Named turns come first, each shown by rows before and after it. Which turns, in which order, take the first row of each pair that follows to the second? Write the first one first, as in the answered first pair.
turn M:
[ -1  -3 -13 -22  14 -13 -10  -4 -22 -10  -3   9  -2 -13  -6 -11]  ->  [-11  -4 -20 -19  23   4  -9   1 -20 -15  -1   6   9 -11   0  -3]
[-14   7   9  -1 -15  21  -2   9   7  10   4  -3  -2  -5  -3   1]  ->  [ -6   4   9  -4 -20   0  -2   1   4  14   1  -1 -15 -12 -11  -8]
[  9   1 -15 -10  23 -10  -8  -5  -7  -8  10  14   7  -3   3 -19]  ->  [ -8   0  -6  -6  23  17 -12   5  -9  -9  13   9   9   5  13  -5]
turn R:
[ -3  17   6  -6   5  -7  -4   4 -10  -6   2  13 -11   2   4  -5]  ->  [  0  13  -8 -10   0   3   7   2  14  -4   6   2   0  -5  -4 -21]
[ -5  -7 -10  -8  -8   8 -10   3   7  -4  12   1  -1 -14  -7 -14]  ->  [ -9  -1   8   3 -23   5 -10   2   5   8   5   0  -8  -9  -7   1]
[-4  3 10 -3 -4  6  1 15 -3 -1  1 -9 -1 -5 13 12]  ->  [  1  -3   0 -12   5   7   2  17  -6  -8   7   0   3  -6  18   6]
turn F:
[ 3  5  1 -4  1 -8 -3  2 -3 -4  3  6 -4  0  5 -8]  ->  [ 7 -3  1  2 -2 -4  8 -1  6  1 -3 -7  3 -2  2 -4]
[ 13   1   3  10   0 -18  15  -8  10  11 -23 -13   7  13  -4   6]  ->  [-12 -15   8  -4 -16  10  -3  12 -10  21   6  -9  -9  -4  -8  -3]
[-5  3  5  3  2  0  7  3  6  1 -3  5  7  7  3  8]  ->  [-10  -1   5   1  -3   5   3   7   2   3   0   5   4   1   0   7]
[ 10   7   6 -16  17 -28 -12  -7 -27 -13  14  19 -11   0  -2   3]  ->  [ 21 -14   1  11  -3  -9  24  -9  19   3 -18 -34  19  11  -5   5]
Then:
(2 to 3 turns a pair)
[ -4 -14  -4   3  -2  15   8   3   7   2   9 -12  12   0   5  -4]  ->  [ -4   2  13   4   5  -1  -9   1 -18   3   3   5  -5   9  12  15] -> R then F
[-23   4  17   8  -9  30  -2  18  -2   7  16   1   6  -1   8  20]  ->  [ -2  20  -5  -6  27   1   2  -1  -2 -19  20  26  13   1  12  12] -> R then R then F
[-14  -7   7  -2  -5  -6 -25   7 -29   8   9  20 -24  -6 -12  -7]  ->  [ 20   2 -17   2  18 -28   8 -18  -1 -13 -20   4   6   9  -5  -5] -> F then R
[ -1  14  21  10  -9  -8  -6  -4  -8   5  -6   3 -11   6   4  16]  ->  [  5  -2  -8   4  19   7  13  -4   0 -12  -5  -7  17  11  11   7] -> R then M then F
[ -6 -16  -4 -13   6  11  -1   7 -13  -3   0 -11  -5  -8   4  -4]  ->  [ -1 -11   8  -2  -4   3   8   1  -7   3 -17 -20  -2   2   3   7] -> F then F then R
[-16  21   5   6  -8  16  -3   3  18   1  11   8   3  -5  -1   9]  ->  [-13  18 -11  -5   8  15  -6   4   8  -9  19  13   3  -7   0   3] -> R then R
[  4 -19 -11   1   3  16  15   6   0   1 -11 -25   9  -3   1  -2]  ->  [ -9 -21 -10  -4  -6  22   9  11  -7   5   0 -20   5  -4   1  -5] -> F then F then F
[-3 -4 -3 13 10  9 18  0 10 -9  1 -8 12  4 -1  3]  ->  [-15  -1   8  11  -3  17   7   7   4   0  12  -1   2  -4  -3   2] -> F then R
[ 24  29   3   5  11 -25  -2  -9  -8   3  -5  14 -10   5   2  22]  ->  [11 26 10 13  8 -6 -5  4 -8  5 -2 11 -7  8 12 38] -> M then M then M
[-13  17  23   6  -2   6 -21   4 -18   5   7  18  -9   6   5  20]  ->  [ 15   4   1   1  17 -25  -8 -10 -24  -5 -13  10  -8  15   1   7] -> M then F then R
[  1  12  14  12  -3  -8   4  -1  21  -5  -6   3  -2 -10  -2  -1]  ->  [  4   9  11  12   4  -8   7  -3  15  -7 -14  -3   2   1   2   4] -> F then R then F
[ 14  27   4   0   8 -21  -1  -7  -7  -6   0  19  11  13   6  -1]  ->  [-8 18  1 -2  5 25 -1 13  4 -5 16 10 23  5 10  0] -> R then M then F
[ 18  21   7   0   5 -38  -4 -14   5 -12  -5  16 -15  15   1   5]  ->  [ -7  -4  -3 -22 -11   1 -15   6  10  -3  29  10 -18  -9 -10 -30] -> F then F then R
[ -4   0  -1   3  14  17  15   4   6   3 -13 -16  14  -5   7  14]  ->  [-19   3   0  -5   5  27   5  12   6   5   7  -6   3 -17   4   1] -> F then R
[-10  -5   1  -3  -5  23 -13  19  -5  12  19   3  -6  -3   2 -11]  ->  [ 14  21   8  14  -3 -13   3  -3  20   7  -9   6   4  11   8  11] -> F then R then R
[  3  -8 -19  -1   7   4  23   6  10   3   3 -20   7  -4   7 -21]  ->  [ -5  -9 -18  -6   6  11  18  10   6   6   6 -19   4  -6   5 -25] -> F then F then F
[ 13   5 -16 -19  13  -7  13 -12  14 -15  10   4   8  -5  -4 -18]  ->  [ 11  18  12  -6   7 -22  -3 -10 -18  -6  -4  17 -13   9   6  12] -> R then R
[ -9  20   2 -12  11 -10 -14  10 -25   2   1  20 -24   0  -9   2]  ->  [ 11   5 -12   8   3  -6  25  -4  23   5 -25 -17   6  10 -13   1] -> M then F
[ -1  11   5   6 -10  -4   0  -7  22   5   5   7  -3  -8   0  -3]  ->  [  4   7   6   2  12 -16  -1  -1 -14  -6  -5  12  -5   5   6  11] -> R then F then R
[-14   9  19  17 -23  13  -8  11   7  11  -1  -2  -6   5   5  21]  ->  [ 12  15 -16 -14   9 -16  -6  -3   8 -15  12  20  -6  -5  -2 -18] -> F then M then R
[ -1   5  -2  -9  -7   0   0   0  12  -7   8  -8  13 -15 -14  -9]  ->  [ -1  18  -1 -16   6  -2  -8  -2   3 -14   8   9  11 -12  -5   3] -> M then F
[ 12  -7  -2  -9   8 -21   3 -12  -5  -6  -4  12 -10 -12 -17 -15]  ->  [ -8 -12  -6 -13  14  16   1   1  -7  -7  18   7   1 -13 -12 -18] -> F then M then F
[ 20   8   2   2 -12 -20  10 -10  10  -2 -17   8  -1  -3  -1  15]  ->  [ -1 -11   3  -8 -12  -1 -11   7 -24   5   2  13 -15 -10  -3  12] -> F then R
[  0   7   2   2 -12 -16   1  -4   9   9  -4   1  -1  -3  -8  -8]  ->  [-11  13   7   6   1   1  -2   3   1   5  -2   3   7   7   7  16] -> M then M then R
[  2   5  -2  11  11   8  13   0  24   0  -2 -10   7  -1   3   4]  ->  [  0  -6  -7   3  17  18  11   6   8  -2   1 -12   5   1   6   2] -> R then R then F
[-17   7   5  11   8  38  -3  18   3  10 -16  -4  21  16  20  22]  ->  [ 19  19   2  -2   6 -45  -8 -12  -7   6 -25  19 -13   6   3 -15] -> M then F then M
[ -6 -13  17  20  -3   0   7   8  -4  19 -11 -13  -1  11  22   5]  ->  [ -5 -22  15   7 -10 -11   0   9 -10  22  -2  -5 -18   0  12 -13] -> M then F
[  0 -13  -9  -6   4   9   9  -2   5  -1   0  -8  11  -2  -1  -7]  ->  [  5 -15   1  -5  -8  -7   8  -2  -2   9  -6 -10  -1  -3  -6  -9] -> M then M then M
[ 24 -14   6   7  -4 -27  10  -6   0  -1 -20 -12 -12  20   5  -5]  ->  [ 12  -6   9  -3   3 -27  -9  -4 -17  -6  -5   8 -26  11   4  -6] -> F then F
[ -2  13  24  15 -27 -15 -15 -10  -3  12  -5  14 -19   1 -11  11]  ->  [ 11  -1 -19   6  22   7  22 -14  17 -19  -8  -1  24  11   3   5] -> R then M then F
[-16 -13  -2   2  -9   1   4   3  -6  12  -8 -13  16   6  -1  17]  ->  [-23 -13 -10 -11  -5  10  -3   8  -9   8  11  -8   9  -3   1   7] -> F then R then M
[ 24   4  -1   0  12 -34  12 -12  -8  -6 -24  -5  -2   9   4  10]  ->  [ 20   4  -1   7   0 -31  22 -14  12  -4 -19 -15   3   6  -2   6] -> R then R
[  1   4  -4  -1  27  -4   0   3 -20 -10 -14   0   7  14  14  20]  ->  [  3 -20   7   5  -8   5   9   5  -9  13 -22 -22   2   8   3  11] -> M then M then F
[  5   7  -1  -5  17 -14  -6  -9 -14 -11  -4  13   1   1   9   4]  ->  [ -3   1 -18  -6  11  16   3   0  10 -12   4  -2  15  -7  10  -8] -> M then M then R
[-16   2  -2  -8   7  22 -17  15 -16  -1  20  10  -6 -11  -5  -5]  ->  [ -7 -11  -4  10  -4  29   4  12  11   8  -3 -18  16  -5  -4   1] -> F then F
[  5  -1  10  17   4   8   5   4  10   2 -11  -7  -1  15  -1   9]  ->  [ -4  -8  14  12  -6   6  -8   8  -5   8   0  -2 -18   6  -9  -2] -> M then F
[-5  2 -6  8  1 20  4 -4 27 -2  5 -4 18  5  8  1]  ->  [ -1  16   0  11   5   2  -3 -12  21  -6  -4   7  15   9  12  10] -> F then F then R
[-10 -15  15  -1 -30 -10  -5  -4  -9  15 -17 -15 -17  -9  -1 -13]  ->  [  7 -10  -3 -10   5 -29  -5 -12 -27  -4 -23   2  -9   1   7 -12] -> F then F then R
[-12  10  19   6 -10   4   6  10 -14   1  18  17  -6   4  -5   6]  ->  [  1   5   2  -5  -5  -8  13  -1  -2  -4  22  15  -4  -6 -14 -22] -> M then R
[ -6  23  22  11 -10 -17  -4  -5  -2  10  -1   8 -13   0  -4  14]  ->  [ -1   8  -8  -1 -10  -1  11  -7  33   4   7  -9   3 -12  -9 -17] -> R then R
[-12   3  18  19  13   1  -2   4  -4 -18   3  -1  -1  -8  19  10]  ->  [  3   7   3   8  19 -15   1  -9   5 -25   0   4  -2 -12  14  -3] -> M then M then M
[ 23  -8  -7   3  -6 -29  11 -13   4  -4 -19 -10   0   6 -10 -12]  ->  [  1 -25   4   1 -27   4  -1   6 -10  13  -6 -21  -9  -2 -12 -12] -> R then F
[  4  15   4  -2 -11 -10  -4  -7  18   2   8   9 -10 -13  -2 -14]  ->  [  9  15  12   2   6 -24  -7 -11 -12  -3  -6  10 -14   3   8   9] -> R then F then R
[ -2  10   7  26  -6   6  18  -5  28  -1 -13 -12  16   5   5  13]  ->  [-11   2  12  24 -16  21  12   4  27   6  -7 -14  15   0  -1   8] -> F then F then F
[-13  -5 -10 -12  19  18  -5  11 -26 -12   7   2   3   7   7   4]  ->  [  1   3   5  10   6   1   7  -1  -5  -3 -22  -9  11  20  10  25] -> F then R then R
[  0  -9 -11 -10  -2  -4   1  -1  10  -2  13   3  -4 -16 -17 -27]  ->  [  2   7 -13 -12  21   0   5  -3   9 -19  14  13   6  -9  -6  -9] -> M then F
[ 19 -15  -7  -7  10 -24   7   1 -13  -4 -13  -4  -5   3  -9 -14]  ->  [ 14 -25  -1  -5   3 -11  -3   9 -23   3  -9 -11  -9   3 -11 -12] -> F then R then R
[  5   3  -1  -8   1 -12  -3  -7   2  -1   8   6  -6  -9  -4 -10]  ->  [  7   4  15   5  -6 -14   2  -7   0   7  -6  -3  -6  -2   0   3] -> F then R
[-4  5 -7  0  0 18  6  2  9  0  1 -8 10  8 11 11]  ->  [ -5   2 -12 -16   2  15  -5   5  -5  -2  16   4  -3  -2   2 -12] -> F then M then R
[-11  -2  16  -6 -19  14  -9   5 -15  -1  -8   9   4   4   3  12]  ->  [ 10   0 -10 -12   2  -4   4 -10   3 -18  -8  12  16   1  -2 -11] -> F then M then R
[ 16  -4 -19   0  18  -4  11   1   2  -9 -13  -1  21   5   6  -4]  ->  [ 14  -9 -15  -1  11   7  14   4   8  -4 -19  -9  26   4   5  -7] -> F then F then F
[  6   0  -2 -15  22 -22  -8 -10  -3 -14   4   9 -13  -4  -5  -8]  ->  [ -5  -8  18   9   6  -2   0  -1  -8   2 -15 -14  -3  16   6  29] -> F then M then R
[-12   3   9   8   0   6   0   9  -8   1  -6   3   5   8   5  19]  ->  [ -1  -9   7   1  -5 -12  -4   7 -21   7  -5   9 -12   3  -5  -4] -> R then M then M
[-12   6 -10 -16   3   5   9  -4  19 -10  10   3   6   0   3 -13]  ->  [ -7   1   4   1  -1   0  17  -8  11  -3 -16 -10  12  16   9  10] -> R then R then F
[-15  -4  13   7  -2  18  -4  17 -18   3  -3   1  -8   2   5  21]  ->  [ 9  1 -8  7  7 10 19  2 26 -6 -7 -9 19  1  1  7] -> R then F then R
[  5 -16  -8   0  -4  15  18   5   0  15 -10 -29   4   1 -15 -10]  ->  [ 18   4  -4  -4  12 -23   2  -7 -25   5 -13  -3 -14   6 -12  -7] -> R then F then M
[ 21 -21 -11  -5   8 -20   3 -10 -11   1  -3  -2  -2   0  -7 -10]  ->  [ 14 -23  -8 -13   5 -16  -5  -6 -17   4   6   5  -9  -6  -6 -14] -> F then F
[-13  29  10   9   8  13  -2  -2  18  -7   7  13  16   2  13  16]  ->  [-10  11  -3  -3  -3  20   8   3  35   0  14  -1  17 -13  -1 -13] -> M then R then R
[ 21   4 -11   9  11 -15  17 -14  20 -10 -19 -17  16   4   2   1]  ->  [  9  15  -7  -9  25 -21 -12  -8 -14 -20   5  20  -8  -9   4  -1] -> F then F
[ -5 -12  -7  -1   2  13  13  10  12   0   8   1  -3 -11 -11  -1]  ->  [ 3 -6 -8  3 13  0 19 -1 15 -7 -3  3  7 -4 -8  5] -> F then F
[-19   1  10  -4 -11   7  -6   4 -13  14   6  -3  -7   7   7  11]  ->  [  4   5   3  -3 -11 -24   6 -12   3   9  -8  -6  -5  12   0  -2] -> M then F
